R: 3 groups of rows, each row roughly a mix of its group's hidden directions:
R (114 x 10):
[8 -17 -1 -24 -37 -47 16 2 17 1]
[35 9 -21 -32 30 7 -1 14 4 -35]
[18 -30 -36 7 -25 -33 0 23 15 7]
[-35 16 14 -6 -21 16 14 -25 -25 35]
[-23 -9 2 50 -14 -6 3 -41 -7 -5]
[-17 20 0 -19 18 39 4 25 -40 -4]
[0 20 0 -10 31 -7 24 -5 -54 -2]
[6 -12 -49 -27 1 16 17 -17 28 13]
[14 4 17 30 49 -8 16 5 -24 -17]
[29 1 -27 8 51 -12 -11 -17 -1 18]
[14 -1 -39 -19 22 29 18 18 33 -3]
[17 -18 0 18 0 -62 -9 -2 7 -13]
[-26 -19 -47 21 6 6 -12 32 -4 -10]
[23 -6 36 12 -17 -40 9 14 -29 -11]
[2 -15 -1 -10 6 -4 -18 -22 -22 -58]
[19 -10 -22 -7 -32 -11 16 5 36 37]
[15 -16 25 11 -10 -57 -11 1 -3 -20]
[-19 -34 4 24 -41 -11 -17 19 24 0]
[21 -26 -31 -8 -11 -27 20 -3 26 32]
[-1 -15 8 39 -11 -8 -20 -41 -31 9]
[-27 1 -12 23 9 41 16 14 -10 37]
[8 25 -15 -12 -9 -7 -18 50 -25 -20]
[16 10 -1 0 33 20 1 -14 -41 -36]
[-17 25 15 -23 4 40 0 1 -42 3]
[28 5 -11 -38 25 15 -14 33 -24 3]
[20 -1 -21 11 -26 -22 -14 32 41 -10]
[-14 -22 17 50 -21 -7 -14 -26 -1 15]
[11 -39 -38 7 -8 19 18 4 -31 -15]
[-34 11 19 -6 -30 24 17 -2 27 30]
[-15 17 31 -8 -32 41 -11 -17 -4 20]
[-1 -20 -28 18 -9 -31 9 40 20 -21]
[-6 -14 -38 18 -16 -11 22 26 32 24]
[6 -26 -35 12 26 26 25 -17 -20 -17]
[-6 -20 21 22 -5 -27 -14 -27 -33 30]
[4 22 26 -33 -25 0 -16 -12 -10 41]
[0 6 -13 6 21 60 -10 -13 5 -20]
[14 4 22 5 29 1 -7 -29 -49 14]
[10 -5 -28 -4 -23 17 -2 22 43 32]
[-14 -26 2 18 -46 4 6 30 11 25]
[17 13 30 -1 -13 8 23 5 53 11]
[-28 29 21 -15 19 38 -7 -23 -15 -14]
[-18 20 18 9 41 34 -12 -2 -27 -15]
[31 28 -22 -31 -15 -15 -4 1 20 -32]
[13 -8 -8 -4 16 17 -2 -20 -24 -57]
[22 0 0 -26 39 -25 5 20 -4 -37]
[-9 -16 -37 -13 -35 -21 -3 21 26 -21]
[23 14 -21 -5 30 20 -39 -1 -31 -13]
[-8 -33 -9 37 -17 -15 -21 27 4 28]
[12 17 -15 -23 29 35 -3 12 -34 -23]
[-1 22 -8 -8 12 33 16 -19 10 -50]
[2 1 22 10 25 29 9 -50 -19 5]
[5 -28 -16 35 23 -31 12 -24 15 -19]
[-18 -3 -15 11 23 47 -10 -10 -19 -33]
[-28 -27 6 23 -13 -32 -33 13 -9 -22]
[-19 29 20 -39 -9 31 -14 -25 0 -10]
[8 -13 21 31 -3 -45 35 -6 0 11]
[22 13 -3 -28 7 24 -19 50 -1 -12]
[8 -10 -49 4 15 11 -2 34 -17 26]
[-19 31 34 -19 -9 32 -6 11 -27 -17]
[14 7 12 -3 33 -24 1 -6 -40 -38]
[-1 34 24 -22 -14 21 8 5 31 34]
[-11 -11 -25 11 -15 41 10 20 5 40]
[18 21 -22 -46 10 25 -27 0 -15 -2]
[-6 -29 -12 39 -16 -11 24 11 36 12]
[15 17 -9 -41 16 46 0 21 0 -4]
[41 15 2 8 8 45 15 9 -15 23]
[-34 -8 -23 18 14 16 -19 -2 -42 21]
[20 33 -18 -42 7 24 1 6 -10 -27]
[-35 1 9 -4 -7 -3 -7 7 -46 -38]
[-1 20 -1 -30 -23 -19 15 24 45 -4]
[21 -8 -36 -9 31 11 -25 6 -34 -17]
[-2 19 34 -22 5 -34 1 -16 -29 -28]
[25 12 -12 1 6 -25 46 15 33 10]
[28 24 5 15 47 6 -15 -11 12 26]
[-29 -7 -4 12 -30 30 -11 22 28 29]
[12 20 17 -14 -9 -43 3 17 -22 36]
[-9 11 8 -4 11 4 -20 2 -51 -41]
[15 5 -1 2 29 -16 -10 5 -36 -48]
[3 -26 -8 48 6 -19 -22 -4 -33 4]
[18 -17 -6 30 31 29 13 -35 -8 17]
[-44 -18 6 13 -31 -11 15 -34 5 -13]
[-28 -20 -8 27 -10 41 12 2 33 12]
[8 -5 -16 -30 -27 -8 16 14 -49 -13]
[-5 -37 -3 8 -23 7 17 -6 -11 -51]
[-7 29 16 -35 8 -2 8 -19 -5 -46]
[4 -22 26 18 -27 -46 8 18 -17 -4]
[18 29 -12 -17 31 -28 32 -2 -26 6]
[3 -11 56 26 -4 -20 2 0 7 -25]
[-14 31 37 -4 6 32 21 -16 28 4]
[8 -8 5 41 29 9 -35 -7 32 5]
[-4 23 46 -19 3 23 0 -39 -2 -8]
[-1 12 1 -2 36 6 -5 18 -11 -56]
[-7 10 2 -19 -25 31 10 12 50 17]
[12 -15 14 27 21 -12 -20 -27 -39 -24]
[-6 7 19 -10 7 66 -7 7 -4 0]
[19 22 -10 -33 -14 23 -4 -3 41 25]
[0 -21 14 42 22 1 -18 -13 -33 -25]
[7 17 38 -43 -3 -35 5 -13 -1 -10]
[13 -14 -12 46 29 28 -10 5 3 27]
[-32 -13 -9 2 -50 -16 3 8 26 20]
[-21 6 12 -10 17 10 -25 -11 -36 -44]
[4 -8 28 23 5 -53 16 -3 18 18]
[32 -8 -8 -8 -1 23 -12 -27 -9 49]
[-15 -2 25 -6 -18 -1 20 -45 32 21]
[-25 -10 4 8 -11 -43 -40 8 24 6]
[3 0 0 -2 -29 32 13 7 46 30]
[-27 -2 -24 17 2 50 22 -7 13 16]
[18 25 29 4 4 16 -46 -2 23 -18]
[-3 -29 -15 -13 -35 -28 33 1 24 12]
[21 0 55 14 10 -5 14 -32 0 -7]
[-37 1 23 35 -29 27 -5 -9 -9 16]
[2 2 -20 20 47 -13 -33 0 -26 13]
[-21 -44 -1 26 -18 -29 -5 5 -5 -29]
[14 7 -35 -20 -18 3 10 26 41 19]
which group is each row in? (one row of each group first):
[1 4 8 -18 -40 28 36 19 -24 3] -> J
[29 1 21 -15 -35 -26 -2 19 29 20] -> X
[14 0 -10 -22 8 -1 7 46 45 -11] -> F

[-29 4 -30 -44 -3 -18 25 -16 7 4] -> J
[-27 -10 -1 22 8 -2 -29 15 -47 -22] -> J
[-28 -8 -23 13 -9 37 5 -21 9 40] -> X
[29 -36 -5 4 26 -40 -9 17 11 13] -> F
[24 24 -12 -32 9 37 -15 19 -18 -20] -> F
[2 -15 22 39 26 -31 32 -10 -3 7] -> J
[-2 10 -24 -34 39 18 24 24 -16 -2] -> F
[34 5 20 28 34 -17 19 30 4 2] -> X
[-17 -6 -39 0 -30 -10 16 19 30 27] -> X
[32 4 -6 -2 48 9 -2 -14 -34 -18] -> X
[23 0 9 -22 43 -10 -4 4 -29 -34] -> F
